Each named turn below is shown by a few rows before and after it. Which turns, in which order, take the first row of each later pair to the second? The first pair is answered.
pigup:
[ -2   3  32  10  13 -27  -6 -30  37  34   3   1]  ->  [  2   5  31  17  17 -28  -9 -29  37  27   6  12]
[ -9   3 -15 -27   4  -6  -2  -1  21  29  -5   7]  ->  [ -8 -11 -23  -9   9  -5   2   0  24  27  -2  19]
[  8 -31 -33  -3 -22  -9   4 -24 -18 -25   7  10]  ->  [ 13 -20 -30  -3 -22  -9   4 -26 -29 -27   5   4]
[ -2  31  22   4   3  37  16  -3 -48 -19 -10 -29]  ->  [-20  33  17   2 -12  48  17 -13 -21  -9 -18 -36]
turir:
[-13   8 -36  -9  19   5   4 -12  -5  24 -13  16]  ->  [-19  -1 -20  19  31   8   3 -18 -13 -10 -16  17]
[  2  -9  27  18   1 -32  22 -16  22 -40  24  -7]  ->  [ 17  26  -5 -38  -8 -23  29  -4  41  24  15 -10]
[ 20  13 -34 -24 -21  20   8   1  24  17 -21  -6]  ->  [ 19   4 -25   2   6  43   6   9 -27 -29 -28   3]
[  4  -7 -27 -19   7  21   4  -7  38  38 -12  -5]  ->  [  1  -6 -25   5  28  46  -4   2 -10   6 -23   3]
nura:
[ -7  15  -3 -43 -36  11  12  -1  -1  26  -6  -4]  ->  [  9  21  37 -16 -15 -40 -12  -4  -5   7  13  -5]
[  4 -31 -25  45  23  32  11   7   8 -18   4  38]  ->  [ 18 -19 -28  31  37  28   6  14  -9  -8  11  43]
[  2  28 -24 -36 -16  30   0  11  -5  -2 -31  -5]  ->  [ 12  26  29  -3  14 -36 -19   2  -9 -21  -2  -3]
kogip:
[-19  -1  17  23   3 -23   0 -24  -1 -49   2 -10]  ->  [  9   8   6 -22 -16 -34   8 -27 -22 -35   8 -25]
[-26   2  25 -43  -9 -39   5  -4 -13  -3   8 -16]  ->  [-11   0  20 -31  17 -46   3   4  -4  13  12   6]
[ -3 -16   8   9   3 -19 -18   4   9   1 -10  -9]  ->  [ -1 -13  14   1  -4 -20 -24  -2   8  -8  -6 -16]
[-7 22 -1  1 -5 10  3  5 -5 -5 -6 -8]  ->  [ 0 24  3  1 -3  5  2  9 -5  5 -7 -6]
Then:
Between the rows of a pair lie 2 to 3 turns.
[-21 -10 -18  23  11  38  -1   9   9  -8 -22   6]  ->  [-17  -9 -16  10  -6  15   2   6  41  14 -10  -1]
turir then turir
[ 39  42 -13 -49   7  -5 -11  -6 -45  17   1   0]  ->  [ 11   4   8  40  54 -18 -26   0 -11   0  17  38]
kogip then turir
[ 14  -1 -10  27  45  19   3  14 -32   6  -1  20]  ->  [  6  36   1 -13  31  10  -6  10 -48  13 -15  -9]
pigup then pigup
[-25  32  12 -25 -20  21  -2 -11 -36 -13 -33 -41]  ->  [  0  13  21  18  28   5 -10   1 -62 -36  -8 -10]
kogip then turir
[-17  -4  23  40   9 -23 -15  -3  40   2  21  11]  ->  [-20   1 -21  28  14  53  -3  11  -8  -2  -4  24]
nura then turir
[ -7 -22 -62   6  -7  49   0  25  28  -2  -3   3]  ->  [ -9 -27 -53  -5 -42  31   7   5  28 -29   2 -19]
turir then turir then kogip
[ 13  43  38   1  33 -13 -30  25 -18  21 -31  16]  ->  [ -9  28  60  16   2 -22 -25  -3 -15 -33 -30  -4]
turir then kogip
[-26   7 -23  10  11  37  -2   4  41  51 -20  12]  ->  [-32  13 -15 -20 -40  41   5 -11  27  19 -29 -24]
kogip then kogip
[-38 -14   4  24  -9  11  -2   2  49  -4  -9  11]  ->  [-45 -10   6  37   8  29  -3  13  19 -22 -13  12]
turir then turir then turir
[ -3  -1  14  10   1   3   0   9 -20 -45  -6 -16]  ->  [  9   4 -12 -26 -29  10  11   6  -5 -29  -3 -19]
kogip then turir then nura
[-27   4  -6  -3 -26 -12  -2   2  42  17  -8 -14]  ->  [-29   3  18  33  10  -5 -11   5  -7 -29 -13  -6]
nura then turir then nura
[ 19  41  12 -15  32   4 -13  12 -56  23 -16  -9]  ->  [ -6  23  56 -10 -12 -50  -9 -17   5   3 -10 -39]
turir then pigup then turir
[ -2 -17  -5   4 -47   3  14 -23 -14 -50   2 -18]  ->  [ 50   5 -22 -30 -20 -22   6  -5 -20  20  24   2]
turir then pigup then nura
[  5  38  23 -20  -1 -14   0  -4 -38  12  -1 -35]  ->  [ -4  39   3 -34 -18  12   9   0 -31  12  -7 -36]
nura then nura
[ 28  25  16 -28   6 -43  -1   5 -15  27  24  -8]  ->  [ 18   4  28  -6   0 -53  -5  -3  -7   9  30  -8]
turir then turir then turir
[  6 -24 -14  15  49  30  33   8  43  16  11  35]  ->  [ 44  -9  18  -4  59 -22  26   4  -1  -8  36  23]
pigup then turir then pigup
[-34 -24  12  21 -22  -9  18  -7  26 -44  19 -23]  ->  [-34  -8 -19  35  25  47  15  23  14  -9   2  14]
nura then kogip then kogip
[  9  14   9  -7  22 -14 -13  11  17  36   6  10]  ->  [ -5  11 -14  -4  20  31  -1  13  -4  23 -19  11]
turir then nura then nura
[ 47  -5  -1  43  52  10 -20  -6  15  14  -2  11]  ->  [ 47  29  19   4  41  -2 -27  -4 -12  19 -13 -28]
pigup then pigup
[ 11   2   8  12  13  -2   5  -7 -13 -22   0  10]  ->  [ 4  6 -2 10 13 -4  3  2 16 11 -3 23]
turir then turir then kogip
[  0  13 -29 -11  25  -4   6  -1 -35 -25 -12   6]  ->  [  0   8 -12  -1  31 -25   0  -8 -35 -41  -5   6]
nura then nura then nura
[ 12  41  -5 -15   9   9  -2  -3 -59 -13 -11 -17]  ->  [-23  15  12  15 -13   4   2 -20 -36 -53 -11 -31]
pigup then turir
[ 23 -15  -4   1 -17  -4   8  -3 -32 -27  23   1]  ->  [ 33  15   3 -27   1 -13   1   7 -27  20  15  -3]
pigup then kogip then pigup
[  0 -26  14  39  21 -18  -8  -6 -27 -34  19   9]  ->  [ 17  24  27 -21  14 -33 -18  -3 -38  14   2 -13]
pigup then pigup then kogip
[ 17   1   9   9  36 -12  -9   5 -34  -4  14  11]  ->  [  0  -8 -15  14  33  23  -5  17 -29   3  -3  24]
nura then nura then kogip
[ 47   7 -16 -15 -13   0  14  -7 -44 -11  17 -12]  ->  [ 22   1  23   5 -23 -32  10 -16 -20 -25  19 -37]
pigup then nura
